A single turn carries every row of the set below to another of its rows. Some are shown first; where does it send the rows asked next?
k_890: [ -3.0   2.3   7.5   4.3 -13.7  -7.5  -5.1  -6.8   4.3  11.9  -2.3 -33.7
  -8.7  10.0]
k_594: [ -9.4 -15.7  -5.9  -1.0  -1.0  -6.2  -3.3  -1.8  -3.1  18.9  -5.6  31.0
  -9.1  -6.2]
k_788: [-15.3  13.6   2.2  -6.1  -7.1 -16.9   9.8  10.1 -29.6  -3.9  -6.5  -6.8
   3.4  -6.7]
k_690: [-25.8   6.4  -6.6  -0.7  -5.5   0.0   7.9 -18.9   3.2 -22.4  18.1   4.2
  -8.5  13.7]
k_319: [ -3.3 -16.2   8.6   8.5 -27.9  16.0  -1.0   4.5  12.0 -14.5   7.7  19.7
  -0.6  -4.1]
k_30: [  8.0 -10.0   1.1  -1.9   6.0   2.6  18.8  -0.4  -8.5  18.5 -11.1  22.2
  -4.6  -9.9]
k_377: [  2.9  -2.6   9.5   6.3  15.6  -8.8   5.7  14.7 -21.3  13.4   4.5  -9.7
 -14.3 -10.9]
k_267: [-15.1   5.9   2.7  -0.7  -6.9  18.5  11.3  -5.6   9.8 -19.8  -3.6  26.2
  10.3  -1.6]
k_468: [-16.1  -3.4   2.9   7.9   5.8  17.1  10.7  18.8  16.0   2.2  -1.9  18.5
   5.6 -20.4]
k_43: [-15.9  -2.2   2.2 -11.6 -19.1  -7.8  -9.9 -13.5  15.2  -5.1   2.8   1.9
 -15.7  21.9]
k_911: [  0.4  -1.6  10.0  -6.1   7.6  27.1   0.6   9.6  -2.3  12.6 -18.4   6.5
   6.8 -11.2]
k_257: [-25.0 -23.6  -4.7   6.5 -18.2  -6.9   0.2   5.9   9.8  -6.9   4.8   3.2
 -24.8   2.8]
k_747: [  9.6  -3.2 -12.4   2.2 -18.6   0.5 -10.2 -13.3  16.6  -3.9  -6.9  18.6
  -5.0  -2.7]
k_484: [  6.9 -13.8 -10.0   8.7   6.3 -14.4  -0.7   2.3  -4.4  19.0  -5.8 -14.8
  -3.7 -13.3]
k_98: [ -5.3   9.5  -0.6   0.6  -2.5  25.0  -2.9   5.2 -32.5  -6.4   3.7  -3.3
  -2.8  -1.6]
k_617: [ -9.6  17.4  -3.8   2.8  -0.1   0.8  18.9  -5.4  -7.7   0.7  11.7 -28.4
 -20.1   4.0]
k_619: [ -2.4  -7.9   4.7  13.9 -13.5 -34.8   4.6  -3.8  -0.1  -3.7   2.7   0.5
  -4.0  -6.6]
k_763: [ -1.0   9.2   3.6 -21.0  12.7  12.2  19.8  11.9  10.1  -7.0   4.2 -11.7
  -3.9   4.9]
k_922: [ -6.8  13.3   4.3   4.5   3.0 -24.2   9.2  -3.3 -16.2 -13.1  17.7   9.6
 -15.2   1.5]
k_744: [ 3.5 11.4  9.3 -8.8  4.8 -0.2  6.3 -5.6  0.2 -5.6 26.4 -3.4 -0.1 24.1]
k_266: [  2.9 -17.2  -5.8  10.9  -4.8  29.0   2.7   9.4  -1.7  19.2 -11.4   2.8
 -10.0  -9.9]
k_994: [-14.5   3.9   7.6  -8.0   8.4  -8.7   6.3  13.3 -13.9  -3.6  -4.8  28.8
   0.9  -6.9]
k_663: [-5.7  0.1 -7.2 -1.6 24.6  6.5 22.9 -5.5 -3.7  8.7 20.4 -4.5  3.6 -6.3]
k_196: [ -2.4   0.4   8.4  18.3 -17.1   6.4 -12.2 -19.4  15.6  -8.7  -2.7  -9.4
   6.4   3.7]
k_686: [-13.2  11.3  -2.3   2.0  -5.9 -18.6   1.8   2.4  10.7  -7.1  23.7 -19.7
 -16.2   0.1]
k_522: [  7.0  -0.4  17.6  17.6  -7.9 -14.1  -4.9  -5.6   9.8   8.3   1.5  16.8
 -14.0  13.1]
k_357: [ -9.6  11.0   1.9  -2.6   1.7  29.5  14.8   7.0  -5.8  13.9  -6.6   2.5
   6.1 -15.4]
k_813: [ -5.6 -12.5  -2.3  -0.6  -3.5 -28.3   2.8  -1.8 -23.2  -6.2  -0.2 -15.7
  -6.8  -0.1]
k_803: [ -6.7 -11.8 -13.5   9.6   3.8  -9.4   2.3   3.7 -11.0   5.2  -3.7  30.2
   3.7 -13.7]
k_156: [ -6.8  -1.3  -8.1  -1.3   8.6  27.7   0.9  -4.8   5.0 -19.9   4.9 -18.2
   3.8  11.6]
k_995: [  3.1  -5.3 -14.2  -4.3  20.8   6.2  18.9  -1.8   2.4  -1.5 -10.2  18.4
   8.0  -0.8]
k_783: [ 15.5  -6.5   2.1  18.7  -3.8  -4.0 -10.3  10.5 -10.1   1.0 -10.7   9.8
 -21.3 -10.6]
k_595: [  0.7   6.0   4.1 -12.8 -18.9   3.5   8.4 -22.1   9.9  -2.0  15.8 -13.3
  -5.5  17.9]
k_546: [  2.1   1.1   5.7   7.7  29.1  -5.3   2.0  11.9 -20.5   2.3  -3.1  -6.4
  -0.2   0.5]
k_868: [-11.3   6.5   1.4   3.1  -8.5 -38.5   7.0  -7.4   0.9   3.2  -0.3   2.6
   0.1   2.4]
k_102: [ -9.7  -2.2  -2.7  -1.1  -6.8  30.6   8.0 -11.0  15.5 -14.0  -1.2 -19.5
   5.5  -0.3]
k_114: [-14.1 -23.3   8.6  -0.9 -10.0  32.2   4.3   3.3  -1.9  -9.4  -0.7   6.4
   9.3   4.6]
k_479: [ -2.5  10.5  -2.5  10.9  12.7 -16.1  -9.1   8.2 -15.5   7.0 -12.2   9.3
 -14.4  -4.7]
k_951: [-11.1  -6.6  -3.5   3.0 -16.7  25.5   5.4   5.2  10.1  -7.4   8.5  29.2
  -6.4   4.0]
k_147: [-17.1   9.7  -1.3   8.8  -7.9  25.8 -13.7 -14.3  12.0 -12.9   4.6  -0.4
  -2.8  14.2]
k_904: [-16.6  -8.6 -13.4  -5.0  -4.6 -16.8  -5.3  -7.6   7.3  11.8  17.2 -13.3
 -17.5  -9.5]
k_942: [ -1.1 -13.0   9.6   1.9 -12.1  26.0  -4.0   5.2  15.8   1.6   3.7 -15.7
  -5.7  12.7]
k_189: [-23.6 -14.4   8.6  -2.9 -17.5 -12.1 -13.1   8.8   6.2  10.2   2.5   8.7
   6.3 -12.4]
k_810: [-15.2   2.8  10.4  -2.4 -20.4  -2.8  -4.1  -2.4  11.7 -20.4  10.6  -1.7
  -6.0  25.8]
k_427: [-28.0  -4.0  -2.9  10.0 -12.9  26.1  18.9  -2.1 -12.1 -12.4   8.3   3.5
  -3.0   6.1]
k_692: [ -4.9   1.4  -7.0   6.9   4.0  -3.1   4.7 -17.9  -5.7  -2.8  11.7 -28.5
 -20.8  11.5]
k_577: [-16.3   9.3   2.9  11.1   5.4   6.3  11.2 -10.7 -19.2  -9.1 -17.7 -18.4
   1.3   7.5]
k_472: [-21.1 -14.1  16.5  -6.7  -3.5  13.7   0.4  14.4  21.2  13.0  -6.1   8.0
 -10.4  -5.2]

k_319 moves to k_357
k_747 moves to k_98
Now find these:
k_868 moves to k_692
k_942 moves to k_267
k_472 moves to k_995
k_114 moves to k_468

